In the rows, zero is written as 128.
Named moves, each a turn or a mirror, and the order they were made in; the first pair answered:
move butud:
[152 157 150 106 113 170 132 130] -> [139 143 136  85 121 150 116 165]
[141 102 122 123 144 119 148 119] -> [144 101 125 125 146 122 148 117]
[131 126 153 115 133 101  79 164] -> [150 147 180 152 115 138 112 107]
move Bizad:
[112  95  99 156 153 121 160 133] -> [140 138  81 155 134 116 101 149]
[152 120 201 149 107 142 167  66] -> [139  80 186 201 103  95 134 114]
[145 124 155 125 125 104 115 136] -> [147 134 160 112 126 115 124 125]
[131 128 111 107 144 119 131 118] -> [123 114 112 115 146 111 132 122]
move fof:
[134 138  93 153 137 127 133  88] -> [133 130 102 158 139 125 138  83]
[104  68 143 103 131  91 135 171] -> [113 105 102  77 128 101 111 184]
[163 158  70 172 120 113 102 108] -> [152 112 122 203 122 100 130  85]
[116  82 126 175 127  97 144 116] -> [132 143  58 134 123 114 109 145]
move nonu:
[126 124  88 130 140 111 129 120] -> [143 135 126 151 120 108 104 120]
[135 143 134 125 107 113  73 186] -> [109 134  83 106 123 135 114 194]
[129 114 112 130 138 114 109 145] -> [130 121 123 145 127 126 106 150]
move Ves:
[113 116 120 146 121 153  97 149] -> [110 107 139 148 127 159 117 140]
[121 100  82 141 140 138 165 108] -> [124 114  62 145 138 133 144 120]
[146 134  96 111 131 133 124 121] -> [151 140 106 139 120 131 112 129]
[115 150 173 139 122 149 154  72] -> [110 154 131  91 145 143 154  66]
Then:
Each pair is 2 to 3 moves apart.
[128 133 134  67 142 123 128 145] -> [124 134 145  71 137 136 143 148] | nonu, Bizad, Ves
[134 137 173 108 127 155 139 120] -> [108  89 143 136 136 120 140 160] | nonu, Bizad
[132 157 132 108 124 153 124 159] -> [143 154 148 108 125 137 107 151] | nonu, nonu
[107  64 129 160 149  91 100 156] -> [ 96  61 124 116 177 102 141 117] | butud, Ves, butud
[121 124 186 118  94 124  88 223] -> [115 122 225 101 111 174 178 130] | Ves, Ves, butud
[109 122 108 151 121 127 149 159] -> [140 159 122 138 112 113  96 144] | Bizad, nonu, nonu
[134 137 149 190 116 181 168  85] -> [102  84 104 179 127 104 109 195] | Bizad, butud
[125 142  72 153 128 154 151 118] -> [136 136  88 169 116 114  93 143] | butud, fof, Bizad
[131 131 116 116 134 125  91 159] -> [135 143  87 132 139 143 119 120] | butud, nonu, Ves
[143 148 124 168 113 133 100 107] -> [120 138  89 123 141 149 153 100] | Ves, nonu, fof
[110 116 146  77 132 119 109 151] -> [119 132 142  75 136 140 138  94] | fof, butud, Ves
[111  84 124 170 133 123 144 158] -> [112  95  84 139 148 114 134 160] | Ves, Ves, Ves
[100  91 141  50 175 139 171 133] -> [128 116 140 147 114 118  67 215] | Bizad, nonu, fof
[113  86 109 171 139 127 171 124] -> [118 112  60 132 151 129 157 136] | Ves, fof
[131 129  88  88 157  91 102 120] -> [149 138 137 173 110 104  79 133] | Bizad, Ves, Ves
[121 144 131  78 154 146 155 120] -> [149 173 119 100 146 137 123  94] | Ves, butud, nonu
[131 138 175 132  99 129  89 140] -> [107 129 148  89 126 163 161 117] | fof, Bizad, nonu
[135 110 139 164 114  99 105 143] -> [147 129 170 117 124 128 138  89] | Bizad, fof, Ves
[125 120 137 122 125 108  93 138] -> [116 105 148 105 137 118 123 124] | Ves, Ves, Ves
[119 149 154  96 124 146 128 146] -> [112 114 172 118 130 118 135 136] | nonu, Ves, fof
[148 159  89 208  93 124  84 142] -> [107  78 176 199 122 120 171 107] | butud, fof, Ves
[133 124 131  85 136  91 100 144] -> [106  88 140 110 142 109 158 144] | nonu, nonu, fof
[132 139 103 107 137 126  92 174] -> [121  91 151 146 143 103 113 162] | Bizad, fof, Bizad
[143 113 171 131 128 109 103 127] -> [124 113 144  85 150 128 143 117] | Ves, fof, Bizad
[148 153 133 160 118 156 157 100] -> [113  97 105 147 135 102 137 170] | Bizad, butud
[136 115 219 112 135 132 153  83] -> [121 102 184  86 159 130 177  86] | nonu, nonu
[119 107 139 160 151 120 137  96] -> [110 113  91 147 159 123 136 124] | fof, Bizad, Bizad
[125 115 110 106 141 125 141 150] -> [134 129 101 104 137 133 138 147] | butud, fof, butud
[146 151 125 110 101 134  82 165] -> [109  99  78 109 141 133 161 142] | butud, nonu, Bizad
[112 105 140 148 136 114 110 139] -> [106 102 147 140 144 122 137 124] | Bizad, Bizad, Bizad
[107 109 149  73 152 161 181 108] -> [129 127 145 113 145 162 178  61] | Ves, butud, fof
[138  87 158 177 155  95 151  55] -> [165 153 115 170 140 136 137  36] | butud, fof, butud
[102 133  91 117 125 119 108 169] -> [122 134 138 172 102 117  93 136] | fof, butud, Bizad
[159 135 152 167  95 128 138 146] -> [160 148 121 142  97 125 115 172] | fof, butud
[106  90 153 180  93 131 151 133] -> [128 123  95 149 103  86  73 146] | nonu, Bizad
[138 180 110 102 102 166  94 143] -> [ 84  99  84 100 145 139 157 153] | Bizad, Ves, Bizad
[139 135 124 145 136 113  94 134] -> [145 143 158 142 132 130 107 117] | Ves, Bizad
[148 127 152 101 134 133 131  98] -> [159 142 150 120 126 136 116  99] | butud, Ves, butud
[152  93 213 153 122  66  78 104] -> [134  76 159  88 163  38  83 111] | Ves, Ves, Bizad
[123 137 110  89 130 133 128 133] -> [126 141 105  93 125 128 115 142] | Bizad, Bizad, Bizad
[ 88  74 160 135 141 103 152 135] -> [112 126  89 125 128  96  84 172] | Ves, fof, Ves
[151 126 215 143 108 115 124 110] -> [141 141 144  63 129 101  89 177] | butud, Ves, fof
[143 141  90 105 158  94 109 108] -> [154 142 122 172 123  99  91 120] | Bizad, Ves, Ves
[ 97 141  75 134 122 108 132 114] -> [103 145 110  93 128  85 104 112] | nonu, Bizad, butud
[181 160 154 136 114 105  80  81] -> [163 133 139 105 131  69  61 131] | fof, butud
[132 116 111 148 126  97  85 154] -> [133 128 159 172 101 138 112 151] | Ves, fof, Ves
[124 117 117 118 129 166 138 109] -> [117 105 105 147 120 148 119 142] | Bizad, fof, Ves
[155 120 138 154 135 110  99  96] -> [117  87 112 161 137 131 140 153] | nonu, butud, fof
[114 103 116 138 139  87 106 139] -> [125 105 155 129 137  91 108 118] | Bizad, fof, butud
[121  97 183 133 133 107 138 110] -> [118 105 156 103 149 114 152  90] | Ves, butud
[121 145 132  79 127 178 162 121] -> [136 171 102  88 121 173 134 122] | Ves, butud
[121  93 156 110 133 130 156  99] -> [132 130 100  81 139 128 125 102] | Ves, Ves, Bizad
[136 141  85 162 111 139 136 135] -> [125 121 120 156 117 150 172 117] | Ves, Ves
[139 152 137  59 132 131 115 117] -> [128 103 187 111 128  97 110 128] | Ves, fof, butud
[110 113 123  82 146 126 171 101] -> [ 97  97  95 149 120 117 145 167] | Bizad, nonu, nonu
[137 176 133 152  85 175 105 167] -> [ 85  90 117 145 129 146 177 171] | Bizad, Ves, Bizad
[159 123  79 110 169 129 146 122] -> [150  93 107 144 169 121 165 108] | Bizad, fof, butud
[142 131 109 176 108  83 100  95] -> [137 123 139 184 101  99 125  85] | fof, Ves
[106  78 151 151 130  98 134 157] -> [ 98 117  99 145 119 154 164 169] | Bizad, fof, nonu
[105  78  79 143 153  69 126 103] -> [133 146  53 101 144  99  97  92] | fof, Bizad
[151 159 126 121 102 132 105 104] -> [121 109 135  84 130  96 121 125] | fof, Ves, butud
[ 96  85 140 147 118 124 143 217] -> [134 176  80 134  99 179 128 191] | butud, fof, butud
[122 109  84  87 163 104 122 153] -> [169 176 145 127 112 153  96 128] | Ves, Ves, Bizad
[123  87 110 115 152 132 147 149] -> [153 123 121 125 130 116  85 154] | fof, Bizad, nonu
[ 93 101 191 133 120 146 157 157] -> [119 138 153 144 102 131  86 196] | Bizad, fof
[108  91 154 179 105  97 107 161] -> [123 118 204 115 119 132 146  90] | Bizad, fof, Ves
[156 107 171 157 117 117 124  83] -> [163 134 153  98 117 104  76 123] | butud, Ves, Bizad
[136  96  89 199 143  78 128  74] -> [128  84  97 176 159  87 150  63] | Ves, Ves
[110  77 122 102 147  89 155 135] -> [166 167 120 122 114 134 125  76] | Ves, Bizad, butud
[ 91 128 112  91 127 145 147 170] -> [ 93 114 156 128 122 157 178 130] | fof, butud
[138 150 180 107 116 138 133 123] -> [122 147 111  82 133 125 128 162] | Ves, Bizad, fof
[121 122 146 108 142  93 130 148] -> [145 168 136 121 127 135 139 112] | fof, butud, fof
[136 136 157 126 130 156 142  86] -> [118 126  77 104 145 131 126 133] | Ves, Bizad, fof
[139 157 108 153 101 164 120 131] -> [115 117 156 148 103 164 152 140] | butud, Ves, Ves
[129 144 126  85 147 140 157 146] -> [149 160 123 135 118 133 109 168] | Ves, Ves
[143 162 120 108 122 181 154 109] -> [140 103 114 137 143  81  87 143] | nonu, Bizad, Bizad
[141 111 187 133 127 107 101 138] -> [136 121 183  95 140 140 146 112] | Bizad, fof, Bizad
[117 153  72 122 137 157 138 143] -> [112 113  79 148 146 103 112 156] | fof, Ves, Bizad
[132 125  95 107 164  94 116 127] -> [145 178 105 128 130 159 135 120] | Ves, nonu, Bizad
[141 131 114 124 103 142 147 114] -> [141 110 140 120 107 106 118 128] | butud, nonu, fof
[119 129  76 105 147 115 125 130] -> [131 154 141 111 123 164 153  98] | nonu, Bizad, nonu
[142 109 152 103 125 117 131 137] -> [153 128 134  98 131 129 137 108] | Ves, butud, Ves
[159 162 187  88 146  80  72 117] -> [149 181 155  42 162 110 105 109] | Bizad, fof
[ 91  97 134 122 125 133 166 152] -> [108 102 139 153 109 108 115 170] | Bizad, fof
[104 117 136 166 132 167 174  90] -> [125 105 170 149 145  95 112  72] | Ves, nonu, Bizad
[153 149 193 130 100 118 122  97] -> [152 171 146  74 119 130 125  96] | Ves, fof
[109  90 144 138 146 108 153 115] -> [105  96 142 150 124 120 139 160] | nonu, butud, nonu
[131 111 185  86 133  84 120 100] -> [164 172 158 117 101 115  84  99] | fof, Ves, butud
[122  95 171 123 143 105 136 137] -> [140 119 184 135 125 113 114 132] | Bizad, Ves, butud
[135 149 169 188 114 134 118 153] -> [100 109 174 107 156 127 170 151] | butud, Ves, Ves
[132 140 117 116 137 172 141 112] -> [137 145  88 116 142 149 113 123] | fof, Ves, Ves
[124 115 151  99 141 105 128 143] -> [136 129 154 129 121 111 106 154] | fof, Ves, Ves
[124 141 170 124 116 172 126  99] -> [101  92 120 142 130 109  92 161] | Bizad, Ves, Bizad
[128 135 172 169 122 140  99 136] -> [122 141 177 117 143 163 142 101] | Bizad, Ves
[139 159  98 133 119 153 141 126] -> [151 157 127 159 108 140 119 121] | fof, Bizad, Bizad
[105 157 119  92 120 157 101 180] -> [114 161 164  70 129 166 121 125] | nonu, Ves, Bizad
[141 112 135 119 148 154 170  87] -> [147 111 147 113 149 136 158  81] | nonu, nonu, nonu
[140 133 103 123 136 115  71 134] -> [106  82 127 121 160 124 147 111] | Bizad, Bizad
[132 175 115 169  74 163 127 173] -> [103 117 135 161  91 117 125 211] | fof, butud
[139 152 112 129 129 120 113 126] -> [128 135 144 124 132 133 148 107] | Ves, Ves, Ves
[145 144 112 120 130 100  92 128] -> [151 139 146 148 125 110 115  95] | butud, fof
[145 182 116 147 107 163 114 128] -> [ 94 117 103  97 146 132 144 173] | Bizad, butud
[140 125 198 144 116 110  94 128] -> [124  98 191 137 129  93 105 139] | Ves, Bizad
[116 135 126 143 118 167 176 126] -> [106 127 100 123 123 133 135 181] | butud, Ves
[117 112 100 119 141  75  96 166] -> [154 166 131 110 121 101  73 134] | fof, Ves, Bizad
[110 101 141 137 128 143 168 136] -> [122 113 150 156 117 148 163 122] | Bizad, butud, Ves
[135 116 113 224 104 158 158  96] -> [124 139  34 154 120 133 101 178] | fof, butud
[146 143  77 133 140 113 107 112] -> [144 131  98 161 125 105  87 139] | Ves, butud
[162 156 151 101 139 135 125  68] -> [139 134 162 136 129 166 167  77] | nonu, Ves, fof
